Where one turn sends some rows of the set: a few examples, then the rows asked:
q844: -9	-21	3	0	-9	-3	18	-2	3	0	-14	-10	2	5	-1	-1	16	5	3	-4	13	-2	3	1	3
q346: 1	-7	-4	2	-4	0	15	6	5	-7	-11	-14	5	13	-2	-6	19	2	-4	-12	10	-4	7	6	2
q673: -5	-1	1	-3	-7	-7	7	8	9	-13	-5	-15	-1	6	3	-5	11	-7	2	-8	-6	-3	8	-3	6
q532: 1	-7	2	-1	-3	-7	13	3	-2	4	-6	-21	7	2	-6	-9	16	0	3	-15	18	-5	6	1	5
q296: -9	-9	1	-1	-1	-9	11	-6	-4	5	-8	-9	12	3	-4	4	8	9	4	-15	8	-5	4	8	11
q147: 1	-7	-6	6	-9	-5	9	0	-1	-3	-3	-15	15	5	-1	4	17	2	-4	-21	11	-8	2	2	2
q170: -3	-11	2	1	-3	-8	12	-6	7	-4	-15	-1	14	3	-1	1	20	0	-3	-15	1	-7	0	4	1
q820: 2	-10	1	3	-2	-7	16	0	2	4	-7	-23	6	1	-7	-4	14	2	2	-17	18	-7	4	4	5
q941: 5	-13	0	5	3	-9	9	-15	8	-11	-13	-12	7	0	7	-1	3	0	-1	-10	3	-10	4	-2	0
q31: -3	-2	-1	4	-13	-11	2	3	3	-11	1	-15	4	2	1	4	6	-5	3	-13	-1	-8	3	-4	12
q358: 0	-8	4	6	-8	-13	11	2	11	-6	-3	-23	-6	1	0	3	4	-4	6	-9	6	-6	1	-2	12
q487: -9	-9	2	-1	-4	-10	9	-4	-6	4	-8	-7	11	5	-5	2	9	8	3	-13	9	-5	4	6	13
q171: -6	-3	6	-4	-4	-9	10	5	5	-2	-3	-24	-2	-5	4	-4	6	-8	10	-10	3	-2	8	-4	7
q692: -4	-3	-1	4	-9	-3	9	10	4	4	-9	-10	12	4	-1	-5	-7	-6	1	-8	-3	-4	3	-4	8
q979: -7	-11	-1	2	-8	0	15	8	8	7	-10	-17	10	-2	2	-3	-6	-7	3	-9	-2	-4	2	-6	0
q934: -2	-6	-1	3	-1	-6	13	2	17	-11	-6	-20	-2	3	4	5	7	-4	2	-12	-6	-6	4	3	4
q389: 1	-9	-1	8	-7	-5	13	6	14	2	-12	-11	11	1	-3	-3	-6	-7	-1	-10	-4	-8	-1	-3	3
q799: 0	-8	-5	0	0	3	17	4	7	-5	-12	-17	5	9	0	-4	18	2	-2	-16	8	-4	8	8	-1
q823: -10	-20	3	-3	-7	-2	18	-1	2	1	-15	-11	3	3	1	-2	16	4	4	-6	12	-1	5	2	2
q440: -1	-19	-1	4	-7	-9	9	-10	3	-11	-10	-16	1	7	5	-2	1	5	-2	-3	8	-8	5	-7	4
q832: -4	-10	3	-1	-3	-8	11	-5	5	-4	-14	0	14	2	0	-2	22	-1	-3	-14	1	-5	2	3	1
q460: 0	-7	2	-3	-1	-9	4	-9	0	-11	-12	-7	9	1	8	-11	7	-5	0	-7	2	-6	9	-8	0
q701: -3	-12	-1	7	-14	-4	12	9	8	3	-9	-14	9	3	-1	-3	-6	-6	-1	-6	0	-6	0	-7	5
q450: -3	-6	1	1	-6	-3	11	9	9	4	-12	-10	12	-1	-1	-9	-3	-10	1	-9	-6	-5	3	-6	1
q422: -4	-6	-3	6	-4	-2	13	6	9	6	-10	-13	11	1	0	1	-10	-4	2	-12	-5	-5	1	-1	5
q219: -2	-5	-6	1	-7	-3	9	0	-4	-1	-3	-16	17	2	1	1	19	1	-2	-22	8	-6	5	2	0
q396: -1	-6	1	1	-2	-13	3	-9	-4	-8	-8	-10	6	9	4	-6	-1	3	-3	-5	6	-6	8	-5	11
q526: -6	-3	-2	0	-3	-7	7	0	5	-6	0	-21	6	-5	6	8	5	-5	8	-19	-5	-6	5	0	5
q221: -7	-15	-1	-6	0	-4	9	-9	-1	-6	-10	-18	5	1	10	-6	3	1	3	-5	4	-3	12	-8	-2
q700: -4	-8	-1	-1	8	-8	9	-14	0	-3	-9	-16	7	2	9	0	-3	4	2	-12	3	-5	9	1	4

q171 goes to -> q526
q460 goes to -> q221
q389 goes to -> q701
Where do these go?
q296 goes to -> q170
q532 goes to -> q219

Where one turn sends some rows of the set: a few examples, then the rows asked:
q250: -1	-10	2	-9	-17	2	-1	-7	1	-17	-5	8	21	1	1
q878: 2	0	5	-17	-13	6	-5	5	3	-9	-11	-5	-3	-3	-6
q476: -4	-9	-2	-11	-19	-3	-9	-10	3	-18	0	5	15	1	2
q980: 0	-16	4	-6	-19	0	1	-4	-6	-12	-15	1	-1	0	-3
q167: -3	-7	-1	-17	-19	1	-15	-3	9	-19	0	1	14	2	3
q774: -3	-9	6	-5	-24	3	-1	-4	-2	-7	-12	2	3	2	-13
q192: -2	0	5	-10	-26	3	-8	-1	-3	-17	-10	-5	-5	-1	-2
q649: -2	-8	-3	-17	-16	0	-15	-2	8	-19	0	-1	14	1	3
q608: -5	-4	9	-11	-20	4	-10	-8	-2	-10	-5	0	-5	-1	-8
q288: 2	-15	6	-13	-14	6	-2	5	-1	-7	-20	1	3	3	-2
q675: 0	1	10	-16	-18	10	-11	6	2	-12	-15	-3	1	0	0
q900: -3	-9	3	-14	-19	6	-4	8	1	-3	-15	3	4	7	-11
q601: -4	-7	-2	-13	-19	-1	-8	-8	1	-22	2	5	11	0	3
q112: 3	-3	4	-15	-11	5	2	6	0	-6	-14	0	2	-1	-8
q234: 0	-11	0	-9	-15	0	-4	-7	3	-14	-7	5	22	2	0
q195: -2	-7	-1	-18	-19	4	-13	1	9	-21	-1	0	13	2	3
q822: 1	-9	2	-15	-17	6	-7	2	9	-16	-8	4	23	3	0
q48: 1	-3	2	-9	-15	1	5	0	-4	-9	-12	0	-1	-2	-9
q634: 2	-12	7	-18	-14	8	-11	5	4	-12	-15	-5	-3	0	0
q686: -3	-4	2	-6	-23	0	1	1	-10	-12	-14	3	1	2	-3
q51: -1	-3	7	-13	-16	7	-2	7	-5	-7	-19	5	7	3	-1
q993: -5	-5	7	-21	-16	7	-13	5	2	-6	-8	1	-3	3	-6
q599: 1	-1	3	-12	-17	2	-2	-2	-1	-13	-8	-5	-7	-4	-8
q306: -1	-9	0	-16	-17	3	-11	0	10	-14	-6	3	22	4	1
q421: -1	-11	0	-10	-17	0	-5	-6	4	-13	-6	7	22	3	0
q408: 1	-10	-1	-15	-15	4	-10	1	9	-14	-7	1	22	3	0
q986: 0	-12	5	-12	-20	2	-9	-5	-1	-16	-10	-5	-8	-3	-1
q182: -3	-9	-2	-11	-16	-3	-9	-10	1	-19	0	4	14	0	2

q675 goes to -> q192
q476 goes to -> q421
q900 goes to -> q993
Where do these go?
q599 goes to -> q48
q822 goes to -> q195
q288 goes to -> q634
q234 goes to -> q408

Where one turn sends some rows of the set: a few examples, then the rows asked:
q281: -5	6	5	2	7	1	5	-15	-8	6	3	7	-5	-3	-1	-9	-2	1	0	1	3	3	-8	5	3	-14	-1	5	-3	3	6
q912: 6	5	2	4	3	7	5	-5	-14	0	-3	5	-7	10	3	-3	0	-6	3	-5	1	5	5	-2	3	0	-1	2	-4	8	4
q383: -2	11	8	3	7	1	-1	-4	-7	6	-2	5	-7	6	4	-1	-10	-4	10	-5	0	3	1	1	6	-12	2	6	9	0	-5
q825: 0	7	2	-4	8	1	8	-8	-12	1	-6	-5	-3	-4	1	-12	-2	1	7	2	-3	4	-3	-7	-3	-1	-4	10	-9	-2	2
q455: 7	3	3	4	1	6	6	-3	-11	-1	-4	7	-5	9	3	-3	-1	-7	6	-4	0	4	5	-2	3	3	0	4	-4	3	5
q384: -13	0	-5	1	4	0	-9	11	3	-3	1	-3	-3	-3	0	4	1	-3	-4	4	1	-6	2	5	-4	2	-9	-7	-1	4	2
q4: 1	8	2	-5	9	3	7	-8	-13	0	-4	-5	-1	1	1	-13	-1	3	5	1	-3	4	-1	-6	-3	-5	-1	9	-9	-2	1
q316: 5	4	3	1	3	5	5	-4	-13	1	-2	8	-5	10	3	-5	1	-8	4	-6	0	5	7	-2	1	1	2	5	-5	4	3
q204: -1	10	9	2	6	2	0	-4	-9	7	-1	3	-7	9	5	1	-10	-4	7	-5	0	6	2	0	4	-14	0	5	5	2	-6
q227: -3	13	8	1	10	-1	0	-4	-10	5	-1	6	-9	7	5	-4	-7	-5	7	-6	-2	2	1	0	6	-14	2	7	6	1	-5
q85: -6	4	8	1	8	-1	5	-12	-7	8	3	9	-4	-4	-2	-8	-5	1	1	3	6	4	-8	5	4	-11	-1	5	-3	-1	3
q324: 2	9	3	-2	7	1	6	-7	-12	-1	-5	-5	-3	-1	4	-12	-1	-1	7	1	-4	9	-5	-5	-3	-6	-1	10	-9	-1	2
q393: 0	8	4	-4	8	1	9	-9	-12	1	-5	-3	-3	-4	2	-10	0	0	6	1	-7	3	-4	-8	-4	-6	-4	10	-9	0	4
q949: 0	9	2	-1	8	4	8	-10	-13	0	-6	-6	-3	-1	0	-11	-1	3	5	0	-4	5	-2	-7	-5	-5	-1	8	-8	2	2
q600: -1	10	7	1	8	1	-1	-4	-10	7	-2	4	-7	6	6	-2	-6	-7	8	-4	-2	7	-1	1	3	-14	5	9	6	2	-5
q151: -14	3	-6	4	5	-9	-8	7	10	-2	-3	-8	-5	-7	5	4	-5	-7	2	-5	-3	-3	2	1	-4	-4	-5	-4	-4	-1	2
q824: -14	3	-6	4	3	-11	-8	6	10	-3	-3	-8	-4	-6	4	3	-7	-7	5	-5	-3	-4	2	0	-3	-3	-6	-4	-1	1	2
q587: -4	5	8	0	7	0	4	-10	-9	6	3	8	-5	-2	1	-9	-1	-2	0	3	3	7	-11	5	4	-12	0	6	-3	2	4
q103: -12	-2	-5	1	2	-3	-7	11	3	-1	-1	-3	-2	-2	-2	3	-1	-4	-2	2	1	-6	2	5	-3	5	-9	-8	0	6	3
q101: -6	-1	-7	6	2	-3	-5	7	10	-7	-2	-3	0	-9	3	2	3	-2	4	2	-2	-9	-1	5	-1	-6	-5	-8	0	-1	8
q854: -5	5	7	1	7	-1	6	-12	-7	5	3	9	-4	-1	0	-12	-3	1	0	0	3	4	-8	5	3	-14	1	4	-5	-2	4
q506: -12	-3	-5	1	5	-1	-7	10	4	-2	0	-4	-2	-3	1	3	-1	-3	-4	3	3	-6	2	6	-4	2	-9	-8	-2	5	1
q664: -7	0	-6	5	2	-4	-4	4	11	-5	2	-3	1	-8	0	3	3	-1	5	1	0	-9	-1	6	1	-6	-6	-8	1	-3	9
q761: -10	0	-4	5	2	0	-6	8	8	-1	-4	-7	1	-6	-1	3	-1	0	3	2	-8	-5	5	5	-14	-5	-2	-4	0	-4	1
q478: -13	1	-8	4	4	-11	-8	7	9	-3	-5	-6	-5	-10	5	2	-4	-7	4	-2	-3	-4	1	2	-4	-3	-6	-4	-3	1	3
q509: -5	4	7	-1	8	-2	5	-14	-7	9	4	8	-5	-3	0	-5	-4	-2	1	1	5	4	-7	4	3	-14	-3	6	-5	1	3
q629: -10	-1	-5	4	3	-2	-4	7	7	0	-5	-9	3	-6	-4	2	-1	2	5	2	-7	-5	4	4	-12	-3	-3	-5	1	-3	0
q742: 9	4	2	2	3	7	4	-3	-13	0	-2	6	-5	9	5	-3	3	-8	6	-2	0	7	2	0	3	-2	1	5	-4	4	4
q278: -11	0	-4	6	4	-1	-4	9	8	-3	-3	-7	1	-5	-2	2	-3	2	4	2	-6	-5	4	6	-14	-4	-3	-5	0	-1	-1
q81: -9	-1	-6	5	2	-1	-7	9	8	-2	-5	-7	2	-5	-1	2	-2	2	4	3	-5	-3	4	4	-11	-5	-2	-6	2	-2	-1
q967: -6	1	-6	4	3	-2	-5	5	10	-6	1	-4	-1	-8	2	3	5	-4	2	2	-1	-10	0	5	0	-7	-6	-7	0	-3	9
q713: 8	5	6	3	1	8	7	-2	-11	-1	-3	6	-5	9	3	-3	0	-5	4	-4	-3	5	3	-3	1	-1	-2	3	-6	5	5
q257: -12	-2	-6	1	4	-4	-9	10	4	-1	-1	-3	-1	-5	-1	4	0	-3	-2	4	3	-4	3	5	-4	1	-8	-8	0	5	0
q345: -3	12	6	4	7	0	0	-8	-10	7	-3	3	-9	6	5	-2	-9	-6	7	-6	-1	3	1	0	4	-15	2	5	6	4	-3
q272: -6	2	-5	5	3	-3	-5	5	10	-7	2	-2	0	-9	2	3	4	-3	4	2	-1	-11	1	6	-2	-6	-6	-7	1	0	8
q252: -13	2	-6	3	4	-9	-7	5	10	-3	-3	-8	-3	-8	5	3	-6	-9	2	-4	-2	-6	3	1	-5	-4	-5	-3	-3	1	3

q824 goes to -> q664
q81 goes to -> q257
Where do these go?
q383 goes to -> q85
q509 goes to -> q393
q316 goes to -> q227
q252 goes to -> q272
q587 goes to -> q324
q761 goes to -> q384
q345 goes to -> q281

Where one turn sends some rows of the set: a few examples, then the rows asked:
q650: 0	-6	-1	10	-5	-2	-12	-2	-3	-6	4	-6	-2	4	-3
q249: -1	-4	4	2	-2	-6	-18	3	7	4	2	-8	-13	6	-4
q86: 9	-3	2	9	2	-6	-20	3	-5	-5	16	-2	-18	4	5
q496: 0	-1	5	7	10	-11	-19	0	-10	0	14	-4	-9	1	-2
q803: 1	0	4	1	-4	-6	-17	4	8	4	3	-8	-13	7	-2
q62: 8	-5	5	4	11	3	-4	2	-6	-4	16	-13	-7	-7	-4
q866: 10	-6	5	11	-5	-4	-12	11	-2	3	22	-10	-9	7	2
q243: 8	-8	3	7	-3	-4	-13	12	-5	7	20	-8	-8	6	4
q786: 3	-2	2	3	15	-7	-21	0	-6	1	12	-9	-8	-4	-4
q373: 5	5	2	0	-1	-1	-11	-2	3	-5	1	-3	-14	-7	-2
q603: 4	-1	2	7	14	-7	-19	2	-10	-1	8	-9	-10	-2	-2
q280: 7	-6	0	6	5	-5	-19	3	-8	-4	15	-1	-17	4	8
q91: 5	4	0	7	-1	-2	-8	5	4	6	4	-12	1	-1	-7
q410: -2	-1	2	3	-4	-9	-15	7	7	5	2	-7	-12	4	-1
q541: -3	-2	4	2	-4	-8	-16	5	5	5	5	-8	-13	7	1
q488: 3	4	-1	7	1	-1	-4	6	2	7	6	-13	0	-4	-4
q191: 6	0	3	8	12	-9	-22	0	-5	-2	13	-10	-9	-2	-6
q661: 11	2	14	2	5	-3	-11	10	0	5	18	-12	-14	-5	2
q247: 9	-4	9	8	10	1	-6	2	-9	-8	17	-11	-9	-7	1
q432: 7	1	-2	9	-1	0	-8	7	4	8	4	-10	-1	-2	-6
q849: 7	4	2	0	-2	0	-11	0	3	-2	2	-2	-14	-10	-3
q592: 2	7	2	0	2	-3	-10	-2	0	-3	3	-4	-13	-11	-1
q624: 6	-3	7	5	14	1	-4	3	-7	-4	11	-15	-10	-6	-4
q853: -3	-6	-3	11	-3	-3	-9	0	-3	-6	3	-5	-4	1	-1
q838: 1	0	0	7	-2	-3	-5	7	3	5	3	-12	0	-3	-6
q767: 3	-3	6	7	2	-7	-15	5	-6	0	17	0	-18	8	7
q193: 4	-2	0	7	-3	3	1	5	5	-1	6	-7	-15	5	7
q152: 8	4	12	2	8	-2	-2	8	0	6	18	-10	-12	-5	-2
q12: 8	-3	13	0	2	0	-3	11	-2	4	15	-14	-14	-3	-2
q454: 10	-2	5	8	11	1	-6	0	-4	-7	16	-13	-9	-7	-5
q578: 6	-4	-2	9	-2	5	-3	4	5	-2	3	-5	-16	5	4
q755: 8	-7	7	7	-7	-4	-11	13	-7	5	18	-8	-11	5	4
q436: 10	-7	7	13	1	-3	-11	11	-7	3	20	-11	-6	5	5
q658: -4	-6	-1	9	-4	-4	-12	-3	-6	-6	6	-5	-4	1	-1
q13: 7	-3	1	8	2	-7	-20	6	-11	-1	12	-1	-17	3	7
q672: 1	4	2	0	1	-4	-9	0	4	-3	0	-4	-15	-9	-2
q798: 3	-2	-1	7	-5	2	0	6	4	-3	4	-5	-14	1	5
q677: 8	-3	7	7	7	-5	-18	5	-6	-4	15	-5	-20	2	9
q620: 0	-9	0	9	-5	0	-11	-3	-3	-6	5	-5	-4	0	-5
q329: 12	1	11	2	3	-1	-7	9	4	2	19	-13	-15	-4	-3
q711: 5	1	6	7	13	-2	-5	-2	-9	-5	15	-7	-8	-7	-3
q113: 4	-3	8	7	12	-9	-21	3	-7	1	15	-12	-6	-2	-3
q726: 6	-4	8	9	-1	-3	-4	11	-4	6	21	-8	-9	7	3
q773: 11	-2	10	-2	3	1	-6	10	1	5	19	-11	-15	-4	1
q787: 7	-1	-1	8	-4	5	-1	3	5	-4	4	-6	-12	5	4

q373 goes to -> q787
q193 goes to -> q658
Where do these go?
q454 goes to -> q866
q578 goes to -> q620
q677 goes to -> q247
q496 goes to -> q152
q280 goes to -> q62
q12 goes to -> q13
q410 goes to -> q672

